Rotation paths and how fast each direction turns (degrees each step)
Each turn is a multiple of 5 degrees from 10 to 175, or 0.
Each row of a path follows its step; steps can be skipped.
Rotation 1:
step 0:   1   4 -32 -23  11 -27  14  -8   4  -3  -6 -11   6 -10 -13  15   3  11  21 -22 -34 -10  11  11  13   3 -11   3 -14  13 -24   8  17  14   4  39   0 -14   5   1   4  -5 -11   2   1  -5 -11  -3  -9  -7   5  15  10  18  13   8   7  11
step 3:  -7  19 -14  -4 -16  26  -8 -11  -7  32  -6 -11  -7  21   1   8  -3  -3 -23   5   0   3   3  12  26  -4 -13 -34  -4   9 -22   6  -6 -11   2   6  -1  16  -3 -14  -4  29 -21   5  14 -13  11 -10 -18  -5  -8 -10  15  21 -16  -5  -3   7
step 4: -12  -9   9  -5   7  -1  15 -18  -7 -40 -11  16  -6   3  -9 -31  12   0   1   6  18   3   8 -16  18 -23   9  -6  25  -3  -2 -23 -28  -2   2  13   2  -8  -4  -8 -11  -5 -22 -14  17  -1   4  -7 -11  -4   6  24  -6  15  -5 -18 -22  -4
step 5:  -6   2   3 -27 -13  15  18  13  23   4 -11  -8  -5  -4 -27  -5   6   1  -2  -6  -5 -15   4 -29  -7   8   6   1 -14 -12   0  22 -13  18  24   9 -30   8   8   2  -4  12  24 -19   3  -4   0   5   3  -9  17  27  30   2  -1  19   2  12
step 6:  17   4  29 -23   2  -2   2  -8  13   0  -4  19  -6  13  -3  24 -19  -7   1  -6  11   2 -38 -15 -13  -2   1 -24   5   0   3   9  -5 -33 -17  14 -18  -4  13 -10   7  -5  -4   8 -12  -1  -4   7  -7 -13   0  -7 -24   7  13 -11   1  35
step 7:  13 -26  -3 -17  -3   5  37  20   0  13  -3  18   2   1  22   5   3  10  -8  29  -1 -10  24  17  -3  -6  19  20  -2  -2 -17   5  -3  -7 -15  16  10   6  -8   9  -5 -19  20  14  -7 -19   4  12  19   2 -13  11  -7  20 -14 -14 -13   9
step 8:  -6  -9 -16  22   6  13 -11  -6  36   6   5  15   1   9  -6  11   2 -17 -11   5 -17   0  -6   0   8   6 -12  18  -4  12  -1  11  -4  14  -4  -5 -11  10  11   5  -3   6 -31  29   7  14  -9   6 -12  30 -15  28   1  31 -10  11   9  17
step 9: -12  -2  38   3  -3 -22   1  -9  -3 -16   4  11   8   3   7   4 -13   4   0  -7  29  22  21   1  26   2 -16  21  -2   6   1  17   6   5 -13  20 -12 -10  16   3  24  16 -18  -6 -26  -3  16   9   1   2  10   8  12   8  -3 -12 -18 -21
step 10:   7   3  18   5 -18   1   4  -6  11  15  20  -2  -2   5 -22 -30   3 -13   8  -6  15 -10   6  17  12  -3   7   8   7  14 -32  25  12  12  18  10 -10   2  -4   7  21 -10  30  -1  33  -7 -25 -13   3  15  10 -13  -1   3  10  -2   4   9
step 11:  16   9 -12   5  -8 -16  13 -27 -10  12  10   6 -27   7 -26  19   1   7  -1 -18   8   3   1   8  -7   7  14   5  -8  22   5 -10 -28  -5   8  16   6 -16 -14 -42  13  14  -2   8  -9   6 -12  20 -21  -9 -24   3  -3   2   8   0   4   3
 0  2  2 -2 -4  0 -2 -2 -2  6 -7 -4  1  4 -2  9 -3  3 -2 -4  0  2  0 -2  1  5 -1  0 -1  0  2  1 -3  0 -2  5  5  1  8  4 -2  1 -7  5  2  3 -1 -4  1 -4  2  1 -4  1  8 10 -5 -6 -> 125
 2  0  0  2 -7  0 -3  0  4 -3 -9  1  3  3  1  4  7 -3  4  4  1 -3 -3 -7 -4 -5  0  1 -4 -5 -5 -5  2 -1 -3 -2 -1  4  6  0 -1  0  2  1  1 -6 -3  8 -1 -6  1  4 -1 -5 -4 -2 -3  2 -> 40
-4 -3  0 -6 -3 -1  0  8  4  6  0  5  1  1  2  1  7  5  3  0  1 -3  1  4 -1 -3  0  1 -3 -3  2  4 -1  3  2  3  2 -1 -2 -3 -6  6 -4 -2 -2 -9  2  4  0  4  4 -8  6  1  5 -1  1 -7 -> 160
Rotation 2:
step 1:  11 -17 -13  28  11  20 -24  11  19  -9   3  15   5  -9  -2   0 -36  -7  16  16  20   3  -2  23  -3 -24  -4 -13 -11  13   0  -7   3  -6   0  -6  24  14   3  -4 -12   9  12  -1   3 -24  -6   5 -10   0   7   9   8   4  -1   6   2  -6
step 2:   2  -6  14 -13   9   7 -26  10  17  -4  -1   1  37  -6  15  13 -18  -6  25  -4  17   6 -31  13   2 -10  -5   2  -8  26   9  -3  15  16 -11 -11  -8   2  -9  -5 -10  10  25  -1 -15  -4  -1  -3   4  14  -6   6   1   9   1   3  13   7
step 3:   7 -28  18  -8  21  12 -18   4   4 -14   0  27  16   5  -5  -4 -23 -14  26   9  -3  -8   8   1  -5  -7 -14   1   1  24 -14   5  19 -11  -5  -8   8  17   8  10  -3  18  17  15   5   4   0  13  -3  11   6 -19  15 -10   3   0  11  15
step 4: -18   2  14  -4  26  24   0   8  12   2   8   9  11 -16  -4  -5 -17 -17  10  11   1  -1 -35  19  12 -10  -5  -9 -11  15 -17   6  -1  -6  -5  10   6   1  11 -21  16  15  25  24  -7  -1 -11  -4   2  18   0   5  -1  -5  -3   9  -3  14
step 6:   3 -10   9  18  16  -6 -18 -13  11   4  14  27   2  -7  -3  -3 -14  -4 -15  33   0  14 -16  17   5 -13 -23  -5 -18 -16  -8  -9   3  -2 -11   0  10   8  11 -11  15   9  26  14  -2   6  -4   9  10  -6  17  -5  -2  -6  -3  -7  23  17
step 7:  -2   2 -17 -16  20 -21   2 -11  -1  11  12   8   9 -26  13  -6 -22  -3  14  11  12  11 -19  22   9 -16 -11 -13 -20   8   7  -3  10  -4 -24  -4  23   8   8   0 -20 -13  10   7  13   2  -6 -14  13  10  -4   7 -11  -2 -10   2  21  10
step 8:  17  -5 -11   3   4  -6 -22 -17  10  15  15  14  13   4  -4 -20 -25  19  12  17  -9  -1 -24  13  -9  -3  -6   4   4  13  13  -9  24 -17   3   0   1  16  -7   1 -15   3  20  18  -8   2  11   1  11  -3  19   9  15  -4 -15 -12  21  14
step 9:  11  -4   2   1  17   1 -17  -7  22  24   5   9  -6  -5   3 -10  -8  -5  -6  -1  15   8 -25  10   2 -13  12  -9 -18   9   4  -2  14 -22 -29   6   8  21  12  -1 -15  10  12   7   6 -19   7  15  -3  20 -11 -15  22   4  -9  19  10  13
step 10:   7   4  -8 -21  18  -1 -28  -7  -2  -3   4   6  21  -7   0 -10 -16 -15  10  -2  -1   6 -23  -8  13  -4  15  -2  -3   7  -3  -5   9 -16  -7   2 -14  10  -2 -15 -22 -25  20  16 -18  19  13  -5   5  24   6 -11  22 -10   6   4  11  19
step 11:   9 -22  -9   7  22  17 -13   6   3  -3   0  36  -7  -7 -16  -9 -16   5  -6  20  -4  -2 -16  -7  11 -22  20 -10   6   5  -1  -2  23 -10 -14  11   6  -3  -7 -25  -6   2  -6  11   4   0  -2  12  -8   9  17 -22  12 -14 -10  10   7  17
 -1  -3   1  -3   1  -3 -10  -3   1  -1  -3  -2   3  -3   0   3  -2  -2   0  -3  -2   3   2  -3   1  -4  -3   1  -6  -8   5   4  -2   0  -2  -5  -2  -1   0   0  -4   2  -5  -6  -7   4  -5   4  -1   1   8  -6  -9  -3   4   3  -1   4 -> 90
 -1   4   4  -1   1  -1   5   3   0   1  -7   1  -4   0   2   0   0  -3  -4   3   0  -7   1   0   5  -1  -9   1   4  -4  -4   2   0  -1  -2   0  -1   1  -1  -2   7  -1   1   1   5   2   1  -5   1  -2   5   1 -11  -1  -5  -4   0  11 -> 45
-2  2 -1  2 -3  2 -2 -4 -1 -1  0  2  2  2 10  5 -3  4 -5  7  6  1  0  2  0 -3 -7  3  0  4  2  2  0  1  1 -1  3  2 -4  8  4 -8 -9  2 -3 -2 -4 -2  4  4  3 -3  3  2 -5  2  0 -5 -> 60
-5 -1  4 -5 -3  2  6  0 -1  4  2  1  6  1 -2 -4  2  2  3 -2  1 -3  1 -1 -7  3 -1  6 -7  4  5  3  0 -9 -2  7  5 -2  4  2  1  2  1  2 -3 -3  2 -4 -4 -3  9 -1 -2 -3 -4  3 -3 -2 -> 80
 -3  -4   1  -4   4   4  -1   4  -4   0  -4  -1  -2   0  -1  -4   4   3  -6   0  -1   1  -3   0  -7   6   3  -3  -1  -1  -6   7   0  -7   2 -10  -1   3  -1  -1   1  -1  -1   3  -6  -1  -4  -4   2   4  -3  -3   5   4  -1   1  -5   8 -> 60
Rotation 3:
step 0: -10  -1  22 -23 -13 -17  -9 -19   6   9   6   2  18   1  12  18  16  18  -8 -28 -21 -21 -21 -19   3  -4 -11  16  -8  10 -12  -5   9   6  -5  14  -4  -3   9  -2  -6  10   3   6 -21   5  -3 -15 -14   4   2  16  19  13  -1 -21 -12  10
step 1: -10 -16 -14 -21  -4  -4  -6  -4  17 -14  -6  -4   2   5  45 -13   6  -4   2   3 -23   8  -7   6  17  19  -7   1 -21 -18  -3   8 -17 -15 -10  10  -9   4   8   8   7  22  -8  18 -13   0  15 -21  -5 -18   4  -5  -5   1 -22 -14  12   2
step 2: -11 -11   5 -31 -12   1  -5  -4  10   6  13  -6  14  -3  -1   2 -11 -18 -11   4 -26   2  19   0   4  18  -5   4 -11  -2 -13  -8  -1 -25  -6  29  21   9   2  -9 -23  25  24 -19   6  -4  -5   3 -19  -8   5  16  13  -2  16 -12  -5  10
step 3:   8   6 -10  -2  14 -12  -9  -3  -7  11  -8   7  12   4  39   1   2 -19   6 -24 -24  -6   6   1  11 -13   7 -18  -2  -6 -21 -16  -4  -2 -10  16   0  29  -2  -1 -20  10 -15   3 -23 -14  -4  -2  -1 -12  17  -2   3  -6   2  -3 -22 -24
step 4:   6   5   4  -1 -22  -9  13  -8  -6  -7   4 -20   8  37  13   8   4  -8  -9  -5 -15 -11   8  -6  -5  -7  -6  12  -3 -11  11  -2  -7 -21 -20  13   3  21   8  12  -1  20  20   0  -2  -4 -16   5 -13  23   9  12 -10  -7 -33 -20 -21   5
step 6: -23  -8   8 -10   7  -5 -26   0  -6   7 -11 -23  23   6  28  17   3  16  23   4 -22 -14   5  11  16  -5   7  27  -8  -7 -18   1   2   2 -19  10   4  -1  -7   9  12  24  13 -11  -9  12   6   9 -16  -4  -4   8  -2   8 -12 -19   2  -6
step 7:   6  -9  -2 -26   2 -13  -9 -16  -9  -5 -16  -8  -4   7  22   0 -17 -11   9   3 -15   0  16 -21  -1  22 -11  -8 -10  -2 -11  16   0  -9   1  27   3 -10  -2   3 -20   9 -15   6 -10 -19 -28  -5  -7 -16 -24   5  11   6 -20 -25  -6   8
step 9:  -4  10  12 -15 -11  -9  -4 -13   1  -3 -25  -5  -8   9  12  15   3 -17 -13 -19  -8 -19  -4  -9  15  -6   8  -2  22   5   7   1  -4   0  -9  18   1  27   2   5  -7  30 -11 -20   1  -8   2 -20 -21 -14  -9 -12 -16   2   4 -29 -24   2
step 10:   4  -3   2 -15   1 -22  -9  -1   4 -20   4 -27  17  10  13   9   6   6   9 -33 -15  -6   8   5  -8   5   1  -7  -6 -27 -15  -3  -9  -3   1  -4   7   2   9  -7   6  -3  12  16  -7  -1   3 -26 -33   9  14  -6  14   3 -17 -11 -28  20
step 11: -20 -24  -4 -18 -25 -13   8 -26   6   5  -7  11  -4   1  18  20   9  -6   8  -5 -12 -13 -16   9  -1  11  -9  17 -11   4 -11 -13  12 -17 -13  16  -3  15  -2   3   9  19   4   3 -13  15 -16   3 -13 -22   8 -23  24  -2  -9 -15   4   9
  0   2   1   3   0  -1   3   0  -1   4   6   6   2   1  -3   0   6   2  -3  -1   2  -3   3 -10   6  -2   3  -2  -1   4  11   1  -3   0  -2  -5  -1   3  -7   0  -3   1   2   3  -7  -5  -5  -2   4   1  -2   1  -2  -5  -2  -5  -5  -2 -> 80
  0   2  -1   5   5   0  -3   2  -1  -7   2  -2  -6  -4   2   1   8   5   2   2   1   2   9   1  -2   1  -5   2   2  -1   1   2  -5   3 -12   4   0   5  -5  -6   3   2   1   1   0   0   2   0   1   0   8   3   3   2  -1   2   3   3 -> 160
-1 -5 -4 -1  0 -5  1  1  3 -4 -1 -3 -5  1  1  2 -2 -2 -2  3  0  7  2 -5 -5  5 -1  0 -6 -3  0  2 -4 -2  6 -2  5  3  2 -3  1 -7  4  2  3  7 -2  0  8  1  0 -1 -4 -6 -9 -5 -3  5 -> 120
-8  1  0  4  3  3  4 -2  3  0 -5  1  4  4  7 -1  2  3 -6  5 10  2  3  8  5 -7  0  0 -2  5  1  0 -2  0  0  7  0  0  1  3 -2  1 -2 -1 -1  6 -3  0 -4 -3 -1 -4 -5 -1 -7  2 -1  2 -> 140
